In the rows, zero is written as 128.
Named moves (each a turn or a mirror), then the moves between two rows, first move first; the first pair answered
Q209 (before -> after):
[129  94 127 130 145 137 103 136 145 117 146 170 131 101  66 115  84 132] -> [125  98 125 136 146 143 102 137 140 121 146 172 131 102  64 117  85 130]
[140 141 138 128 124 134 136 113 133 135 132 109 121 138 124 131 121 111] -> [130 138 140 133 127 136 138 112 132 139 131 113 119 140 123 131 135 116]
[144 141 135 109 132 174 184 143 119 142 142 136 123 125 202 163 109 104] -> [131 142 141 113 140 177 187 140 126 150 138 142 131 134 201 163 118 104]
Q407 (before -> after):
[149 125 135 125  96 139 136 115 122 117 117 141 111 109 138 152 108 152] -> [127 125 131 136 110 136 133 112 132 127 110 153 123 109 141 157 126 161]
[116 144 112 138 108 137 147  92 152 117 101 164 127 107 171 154 142 146] -> [135 158 122 132 101 152 162  87 138 131 111 132 115 121 185 142 134 121]
[125 121 121 141 146 119 140 162 124  87 177 117 134 133  57  98 120 125] -> [ 92 124 129 158 161 122 145 153 139 103 177 134 143 142  61 109 139 133]
[ 70 155 175 168 150  87 134 168 131 156 156 116 176 175 111 132 117 136] -> [115 159 177 150 124  99 139 173 103 152 169  70 145 182 115 110  94 110]
Q115 (before -> after):
[145 134 133 121 118 124 136 127 145 106  99 150 125 125 151 141 138 137] -> [114 115 141 131 141 117 128 147 152 110 111 149 131 140 118 123 147 135]
[136  96 132 155 140 139 138 160 133 121 155  86 125 169 138 122 103  72] -> [174 123 115 141 104 142 145 126 136 113 124 112 128 130 187 166  95 100]
[103 118 100 118  96 109 101 105 176 134  91 177 130  77 155 138 128 187] -> [ 53  81 127 128 140 108  90 150 163 148 139 137 123 136  86  76 136 151]
[154 137 117 136 125 116 129 132 126 116 121 129 120 117 138 138 118 138] -> [135 126 120 144 140 113 120 140 134 120 122 142 128 121 122 130 130 146]
Now pairs of rows:
Between the rows of a pair lie two moves.
[102 137 152 132 138 163 135 149 111 151 149 115 132 160 146 107 142 105] -> [145 120 119 107 111 125 107 172  96  90 145 133 131 112 115 112 116 131] | Q209, Q407
[161 112 112 104  96 103 101 138 130 102 122 140 133  98 137 140 107 152] -> [ 80 110 140 140 154 121 118 130 159 152 132 147 151 147 130 128 151 142] | Q115, Q407
[108 129 129 140 136 118 107 121 137 142  94 158 134 113 126 125 154 131] -> [155 131 129 118 111 127 105 127 106 133 110 111 107 117 127 109 125 103] | Q407, Q407
[156 142 142 133 116 139 166  80 132 175 149 113 138 145 166 137 101 117] -> [ 93 113 146 152 160 119 143 108 154 173 151 147 159 157 114 123 128 133] | Q115, Q115
[144 138 137 124 143 143 150 131 109 135 144  92  88 156 122 100 125  92] -> [169 127 104 108 127 108 127 147 105  88 128 132 101 106 106 123 112 134] | Q407, Q115
[ 85 130 114 103 106 122 163 110 134 153  93 153 104 110 105 139 137 174] -> [ 76 138 123 104 113 134 172 103 134 172  99 140 100 129 112 129 142 155] | Q407, Q115
[175 142 147  97 104 146 142 123  89 136 148  83  97 145 138  96 111  89] -> [154 105 114  99 118  89 101 158 103  84 142 141 130 101  78 106 108 141] | Q407, Q115
[112 132 137 141 145 151 132 139 131 146 139 138 126 149 109 102 136 112] -> [164 133 110 120 112 137 124 135 119 114 126 139 113 112 121 119 108 128] | Q115, Q407
[144 124 150 134 121 152 140 132  82 130 146 101 118 166  99  92  99  83] -> [159 141 114 135 101 129 139 100 113 107  93 179 148  93 145 165 105 149] | Q115, Q407
[125 197 155 127  94 182 184  60 128 176 105 144 139 127 206 153 137 122] -> [163 159  99 103  69 120 133 104 115  85  93 188 154  48 145 167 103 184] | Q407, Q407
[165 122 112 107 121 148 121 133 126 112 113 102 117 118 178 134 107 136] -> [116 121 121 134 151 144 127 123 154 128 103 130 140 124 182 147 136 152] | Q407, Q407
[161 117  83  98 108 112 116 134 135  99 110 171 166  67 127 156 102 171] -> [ 94 149 136 138 148 166 161  93 158 193 114 143 163 143 175 144 146 125] | Q209, Q407
[100 119 114 128 123 123  81 140 145 137 147 138 168 133 142 144 175 151] -> [148 140 120 105  90 147  98 127 121 144 152  91 139 140 173 138 153 115] | Q115, Q115
[188 175  97  96  83 160 143 164 115 118  79 152 106  67 158 168 124 135] -> [ 64 172 152 148 164 187 164 159 158 189 101 152 126 148 140 139 182 114] | Q115, Q407
[183 129  96 102  99 104 130 142 105  95 131 137 117 106 137 150  93 139] -> [131 100 116 115 142  99 119 172 107 100 160 128 125 142  78 108 106 128] | Q115, Q115
[ 59 108 145 143 156 123 163 162 145 143 140 163 181 101 122  92 175 132] -> [153 104 134  98  96 126 154 181  86 105 165  96 135  92 114  62 116  97] | Q407, Q407
[133 143 137 117 131 140 132 123 129 153 135 113 126 142 162 122 136 103] -> [149 147 126 112 122 133 131 122 128 145 124 122 126 125 168 134 129 113] | Q115, Q407
[140  80 108  88 131 121  90 165 117  77 137 130 105 122  71 118 104 157] -> [116 101 154 104 149 167 124 144 116 141 159  82  88 184 100  89 117 100] | Q407, Q115
[130 153 139 116 113 135 130 107 129 145 151 140 129 164 155 114 133 123] -> [136 135 116 116 107 106 111 124 134 108 145 168 139 134 128 124 132 153] | Q407, Q407
[214 141  84 114  80 139 134 110 123 153 136 156 102 118 180 161 119  89] -> [143 138  89 144 118 126 134  97 164 177 118 210 136 117 177 183 158 126] | Q407, Q407
[187 123  99 112 103 134 107 138 133  91 117 139 128 106 140 152  80 129] -> [117 143 139 149 142 169 138 105 166 158 115 143 138 152 178 162 122 109] | Q407, Q407
[108 126 160 122 156 109 110 148 157 127 162 101 133 179  62  87 117  79] -> [160 169 120 115 111 101 119  93 182 107  97 175 153  92 156 179 113 144] | Q115, Q115
[107 120 117 154 139 142 126  95 111 137 118 161 126 104 135 142 147 161] -> [113 109 130 141 142 158 125 117  83 143 149 110 106 139 106 101 135 121] | Q115, Q407
[ 86 115 136 149 153 133 123 144 128 126 148 133 134 157  98 107 134 121] -> [161 146 127 123 102 153 137 115 103 127 134 110 104 139 158 130 106 110] | Q407, Q115
[151 132 115 112 100 146 142 120  90  93 150 105 118 124 121 119 116  96] -> [104 141 110 137 126 137 145  94 129 111 119 164 154 105 146 163 152 140] | Q115, Q407
[144 148 124 144 120 108  94 114 124 100 107 136 130  96 140 160 136 143] -> [ 95 141 155 163 158 122 102 125 132 131 127 108 131 147 116 127 150 114] | Q115, Q407
[104 148 114 132  80  98  96 145 130 114 110 148 126 146  60  89 166 125] -> [103 161 135 131  77 122 114 128 125 144 119 114 113 174  78  79 167  96] | Q407, Q407
[111 111 177 163 141 136 112 150 147 137 160 141 138 119  92  89 182  67] -> [144 102 160 142 123 115  95 165 132 102 163 140 133  96  74  83 159  77] | Q407, Q407
[110 141 136 181 113 156 132 121 169 130 107 140 124 127 132 142 120 168] -> [127 146 145 170 105 173 141 129 143 139 131  93 103 150 129 113 110 131] | Q115, Q115
[194 150 146  95 101 173  95 109 143  93 112 108 115 126 181 195  60 118] -> [118 153 160 134 145 169  97  91 190 119  97 162 154 132 191 218 108 149] | Q407, Q407
[162 120 159 119 139 132 115 130 106 127 147  89 111 152 125  96 105  98] -> [100 110 152 148 173 102 103 127 151 127 131 157 151 132 113 122 139 146] | Q407, Q407
[132  91  98 115 127  89  93 172 123  75 129 146 156 102  57 120 126 163] -> [111 135 158 132 138 170 149 119 117 171 152  69 125 194 124  96 146  80] | Q407, Q407
[162 153 131 105 112 148 169 104  97 155  92 120 128 107 184 177 160 100] -> [104 105 112 118 151  92 126 150 123 115  93 179 165  84 105 169 175 153] | Q407, Q115
[140 109 122 114 131 126 122 148 100 119 137  92 125 136 101 102 114 118] -> [ 86 118 137 139 163 123 130 133 130 146 127 123 148 147 111 112 143 135] | Q407, Q407
[123 131 112 152 126 106 123 126 142 142 126 140 127 108 132 149 131 129] -> [122 126 128 152 136 116 123 132 130 149 147 111 117 133 115 123 128 107] | Q115, Q407
[108 157 136 126 150 127 156  96 147 124 123 147 136 123 148 121 156 122] -> [156 146 117  99 121 110 139 120 123  83 130 134 117  98 126 113 124 123] | Q407, Q407
[164 153 137 110 105  93 145  95 100 145 105 142  71 106 155 144 107 131] -> [122 158 145 133 131  92 147  81 122 160  94 170  92 111 160 158 131 150] | Q407, Q407
[129 146 163 109 135 166 126 149  99 143 162  50  94 180 104  69 117  80] -> [194 137 105  80  89 117  93 160  85  70 128 103 102  93  95 108  86 141] | Q407, Q115
[162 142 118 120 108 145 142 107 134 145 121 107 120 116 183 169 155 130] -> [155 136 100 121 115 125 130 115 146 122 114 142 135  93 167 176 153 157] | Q407, Q407
[142  85 120 131 111 124 103 149 135  94 129 145 146 147  41 138 114 138] -> [ 94 104 154 155 140 155 127 127 156 151 129 142 151 189  71 136 146 119] | Q209, Q407
[127 143 124 136 119 130 115 103 137 142  98 134 134 120 185 185 125 146] -> [ 83 118 126 148 145 115 102 125 150 136 107 154 148 126 149 175 138 160] | Q407, Q115
[163 113 134 102 105 124 129 136 101 146 154  76 108 213 111  90 108  74] -> [169 155 135 109  91 146 155  80 124 174 114 103 122 194 188 144 128  89] | Q209, Q115
[109 136 124 175 134 103 116 132 161 112 103 193 148 104 135 148 159 189] -> [112 113 157 159 145 126 117 175 117 126 160  96 109 176  84  70 140 114] | Q115, Q407
[107 111 113 168 172 139 120 135 141 131 135 133 116 147 121 103 137 124] -> [167 138 100 149 132 154 131 117 120 126 123 115  97 124 167 122 117 117] | Q407, Q115
[132 132 135 121 129 130 117 158 101 111 148  94  95 145 123 111 120 104] -> [ 82 126 136 149 160 116 112 153 130 118 133 142 125 139 117 129 151 137] | Q407, Q407
[ 87  85 128 137 144 111 144 143 120  90 170 136 132 137  48  46 124 122] -> [ 66  88 134 146 156 108 148 141 130 103 168 148 141 141  57  54 135 127] | Q209, Q407
[175 163 142 113 106 160 134  91 125 130 122  85  91 130 166 135 137  96] -> [139 112 110 124 138  96  86 138 143  75 121 153 131  89  79 135 144 161] | Q407, Q115
[168  89  97 114 121 109 116 166 105 102 141 143 156 111  82  98  99 136] -> [110  93 107 143 154 106 123 146 147 126 125 187 186 112  95 123 138 161] | Q115, Q407
[160 162 103  77  87 149 117 118 116 125  64 127 140  98 112 155 115 136] -> [112 175 126  99 113 167 143  95 137 169  71 129 147 130 135 162 144 123] | Q407, Q407
[122 158 159 120 111 183 135 144 115 157 142  85 129 139 167 114 111  70] -> [ 59 138 143 150 150 144 110 152 164 141 116 167 173 110 139 146 147 134] | Q115, Q115
[ 97 105 140 131 155 135 118 150 125 123 139 115 150 146  90  93 142 118] -> [166 141 134 107 104 159 140 121 103 124 128  91 124 125 148 112 116 105] | Q407, Q115
[112  92 146 108 122 146  92 180 130  81 162 109 111 137  67  81 120 149] -> [ 70 108 175 133 147 174 116 155 145 127 162 107 119 172  98  86 153 137] | Q407, Q407
[ 79 135 163 122 160 120 119 143 127 103 137 151 153 139 113 100 150 102] -> [144 169 147 102 112 137 134 106 116  95 108 157 140 103 179 135 128 105] | Q115, Q115
[ 95 121 139 133 167 133 140 129 109 123 131 112 135 178 121 125 147 136] -> [157 142 115 112 121 133 142 110  91 107 114 105 119 140 157 149 121 139] | Q407, Q115
[113 120 117 138 122  97 131 130 132 143 107 164 130 107 156 189 117 185] -> [137 116 148 120 122 130 135 150  93 160 154  74  88 169 135 123  96 115] | Q115, Q115
[ 80 149 180 149 147 182 177 108 130 189 159  83 108 196 166  90 143  83] -> [118  85  95 118 126  74  95 174 129  54 135 182 144  75  72 120 106 193] | Q407, Q407
[125 114 106 116 110 118 106 118 112  69 127 125 138 126 136  77 104 120] -> [ 79 131 130 138 137 145 123  98 135 116 127 128 148 156 163  82 137 108] | Q407, Q407
[103 176 106 133 126 109 121 147 144 178 165  81  96 150 143 110 103  88] -> [141 168  73 113  99  74  97 156 142 125 147 116 105  93 131 134  86 131] | Q407, Q115
[135 112 133 117 143 123 131 144  97 114 130  90 119 132 118  68 125 123] -> [ 86 112 138 141 171 119 132 136 125 122 120 128 144 131 122  81 154 144] | Q407, Q407
[101 148 119 131 123 110 136 125 140  87 116 129 118 100 112 134 108 142] -> [ 82 156 143 142 139 130 151 120 140 116 125 107 112 134 118 121 116 117] | Q407, Q115
[146 178 120  98  89 145 151  91 143 135 124 117 135 107 184 157 139 117] -> [ 62 134 146 120 147 127 130 141 147 143 169 104 150 162  98  99 163 106] | Q115, Q115
[105 116 135 135 147 121 112 146 127 127 140 130 151 129 106 120 124 121] -> [136 121 121 121 124 116 109 144 116 111 134 132 144 110 110 123 110 129] | Q115, Q407
[126 117 127 155 164 126 136 132 131 150 118 144 134 156 126 135 111 110] -> [145 133 121 149 148 128 141 121 129 148 107 144 131 141 149 151 105 113] | Q115, Q115
[170 147 134 107 105 142 138  91 116 143 113 113  96 117 194 147 118 115] -> [ 73  97 148 136 177 113 111 146 140 140 143 129 125 158 100 102 148 127] | Q115, Q115
[149  93 109 125 109 108 104 157 120  84 146 140 129 131  77 107 125 141] -> [177 112  98 115  86 114 111 139 116  83 132 142 121 108 114 130 119 141] | Q115, Q115
[127 176 152 117 125 147 154 131  88 182 164  85 129 181 134 110 181 100] -> [ 90 168 129 133 140 111 142 120 126 165 127 175 174 132 138 161 209 170] | Q115, Q115
[146 144 144 119 121 156 147 108 115 152 143  81 104 179 158 117 110  75] -> [133 166 135 131 122 150 153  78 145 155 110 140 129 143 199 164 132 113] | Q209, Q115
[ 54 148 137 178 154 122 125  90 184 145 111 176 168 119 146 183 171 177] -> [212 145 111 101  65 130 110 124  86  81 145  62  87 102 130 136  80 117] | Q407, Q407
[ 73 131 135 154 159 115 122 147 134 140 128 130 141 143 119 128 139 160] -> [137 166 134 136 112 146 147 117 115 150 116 104 116 135 177 143 117 132] | Q407, Q115
[163 138 151 122 137 177 173  99 156 111 147 116 108 177 118  84 132 136] -> [147 118 129 127 142 141 151 115 173  77 128 170 133 138  91 100 137 184] | Q407, Q407
[126  92 107 156 168 119 123 142 150 157 168 139 145 184  92  98 159  90] -> [192 134  80 141 116 126 136  89 154 148 119 170 145 121 179 170 146 118] | Q115, Q115
[139 164 143 114 111 102 162 122 127 142 122 161 131 128 150 181 143 184] -> [ 96 150 154 125 139  98 156 132 138 156 133 162 135 149 130 165 157 182] | Q407, Q115
[146 126 127 104 133 131 130 157 111 131 157  62 118 145 112 119 114  94] -> [116 120  99 123 143  98 117 147 152 112 119 148 159  92 120 170 136 161] | Q115, Q115
[126 137 117 164 124 141 119 114 115 103  95 191 122 108 128 175 155 129] -> [144 130 141 157 124 169 130 136  82 116 131 122  85 159 111 127 138  69] | Q115, Q115
[101 147 154 150 160 154 142 118 143 163 132 122 124 179 140 129 127  88] -> [147 110 105 122 136  97  99 156 128  83 124 156 132 112  87 136  91 139] | Q407, Q407
[120 107 126 123  99 118 120 117 123 128 123  84 113 156 134 129 125  83] -> [120 115 107 123  90 107 121 102 138 123  94 122 130 119 160 161 128 120] | Q115, Q407
[102 136  90 129 138 117 146 140 159 117 118 122 127 160 112 118  96 140] -> [122 152  92 123 126 136 157 127 152 125 117 103 114 163 135 123  91 128] | Q407, Q115
[168 109  96 127 126  58  95 167 139  79 123 155 155  76  91 131 118 172] -> [143 160 163 150 144 152 159 114 134 190 146  67 122 176 173 100 140  74] | Q407, Q407
[109 109 124 115 137  95 110 180 117 113 137 136 136 124  54  98 147 167] -> [107 131 160 121 138 142 141 153 106 167 157  82 114 171  91  80 149 113] | Q407, Q407
[121 154 163 137 132 140 149  93 135 158 138 117 133 145 151 138 150 115] -> [148 144 132 121 111 104 124 101 131 109 125 154 143  93 131 155 133 156] | Q407, Q115
[121 124 110 138 164 122  89  97 136 138 100 173 141  58 133 136 118 167] -> [156 126 138 114 151 158 103 109  87 158 144  79  96 113 127  78  94  92] | Q115, Q115
[143 113 125 120 115  99 120 131 128 116 113 154 140 101 117 140 119 150] -> [157 114 140 113 111 116 123 139 109 128 132 109 113 127 104 109 107 111] | Q115, Q115
[124 116 135 135 152 112 126 138 130 130 122  98 142 125  99 113 132 152] -> [157 132 125 124 123 119 139 118 128 131 104 100 138 105 134 136 125 156] | Q115, Q115
[142 144 134 136 138 132 166 109 149 164 113 106 117 151 162 129 152 111] -> [162 119  97 121 129  86 130 136 147 106 103 144 127  99 124 139 133 158] | Q407, Q407
[180 129  99 120 105 123 103 122 133  86 139 147 123 119 142 150 112 146] -> [150 107 117 128 130 120  96 153 128  95 173 120 118 159  93 110 117 121] | Q115, Q115
[127  93 134 139 153 140 111 161 114 109 143 131 109 107  83 105 113 140] -> [106 110 155 154 167 167 134 145 121 146 149 114 105 138 105  96 130 118] | Q407, Q407
[150 109 113  78 125  87 152 146 104  71 104  99 145  97  96 156 112 133] -> [ 87 104 151 105 170 109 167 149 117 120 126  76 147 162  82 120 139  98] | Q407, Q115
[100 126 129  95 105 128 132 116  72  97 136 110 139 111  80  83 126  93] -> [ 95 132 109  98  98 112 127  96  93  86 107 157 159  74 101 120 134 135] | Q115, Q115
[158 169 157 123 112 144 162 117  99 144 156  70  93 149 149 109 112  87] -> [152 127 108 114 112  74 106 156 110  65 141 142 128  80  84 132 102 159] | Q407, Q115
[119  98 134 134 142 122 113 167 119 151 174  77 112 164  89  87 105 113] -> [ 79  93 132 153 163 102 103 168 146 149 162 122 143 146  75 105 129 141] | Q407, Q407
[120 122 126 148  87  88 112 146 103 103 118 128 141  51 104 108 115 139] -> [ 77 129 164 169 116 130 136 136 110 155 136  95 130 117 110  80 139  99] | Q407, Q115
[171 110 112 127 126 144 103 164  96 107 153  92 119 117 134 125 110 112] -> [125 124 107 153 151 136 108 133 141 125 118 158 157 100 163 170 145 156] | Q115, Q407
[109 127 144 120 120 154 114 136 113 132 151  99 120 160 110 105 118 107] -> [104 135 122 130 119 132 107 115 146 118 114 164 148 110 135 156 133 156] | Q115, Q115
[115 147 137 183 164 127 133 114 148 139 101 140 174 143 203 182 149 100] -> [120 136 157 180 168 142 133 131 129 150 131  89 150 183 185 140 138  60] | Q115, Q115
[117 118 134 142 135 128 133 135 133 124 145 122 129 145 119 120 131 118] -> [144 119 116 129 115 121 132 133 130 100 134 128 129 116 127 132 121 129] | Q115, Q407
[150 137 114 113 115 128 125 112 126 120 108 145 130  94 149 158 151 161] -> [154 150 129 108 114 152 141 104 118 145 119 112 118 119 170 149 149 131] | Q407, Q407
[ 87 135 136 145 180 131 134 150 133 140 143 127  98 157  91 101 144 110] -> [175 169 113 112 120 140 142 117 107 121 119 111  74 112 154 134 113 110] | Q407, Q115
[139 125 111 124 109 112 121 129 127 102 124 133 139 111 114 132 115 140] -> [110 120 120 136 132 114 117 137 138 115 130 140 145 129  99 121 128 140] | Q115, Q209
[123 136 126 118 134  94 132 105 158 113 103 194 155  98 133 148 147 183] -> [100 116 164 119 158 123 138 139 129 137 157 109 124 178  81  70 141 111] | Q115, Q407
[177 110 101  88  72 122 120 100  93  94 119 127 121  67 155 134 103 129] -> [138 105  98 109  98 107 118  95 117  98 102 173 148  55 154 158 129 160] | Q407, Q209
[150 136 111 115 114 116 116 119 114  97  78 147 138  90 135 146 107 150] -> [133 118 134 114 134 124 113 149  94 113 118  91 124 141  87  87 105 106] | Q115, Q115
[ 92 156 154 152 162 177 155  93 112 153 133 115 131 176 161 104 134  41] -> [176 147  87 113  99 118 115 103 105  62  96 175 143  68 152 157  94 114] | Q407, Q115
[190 133  90 106 104  90  92 130  80 111 123 136 132 107 112 103 113 116] -> [112 118 124 133 155  96  94 144 102 144 144 129 141 162  79  71 147  97] | Q407, Q115
[128 113 145 146 148 107 144 129 149  99 121 187 154 123  62 132 127 178] -> [139 153 183 147 138 166 184  92 135 160 131 126 122 173 125 120 130 116] | Q407, Q115
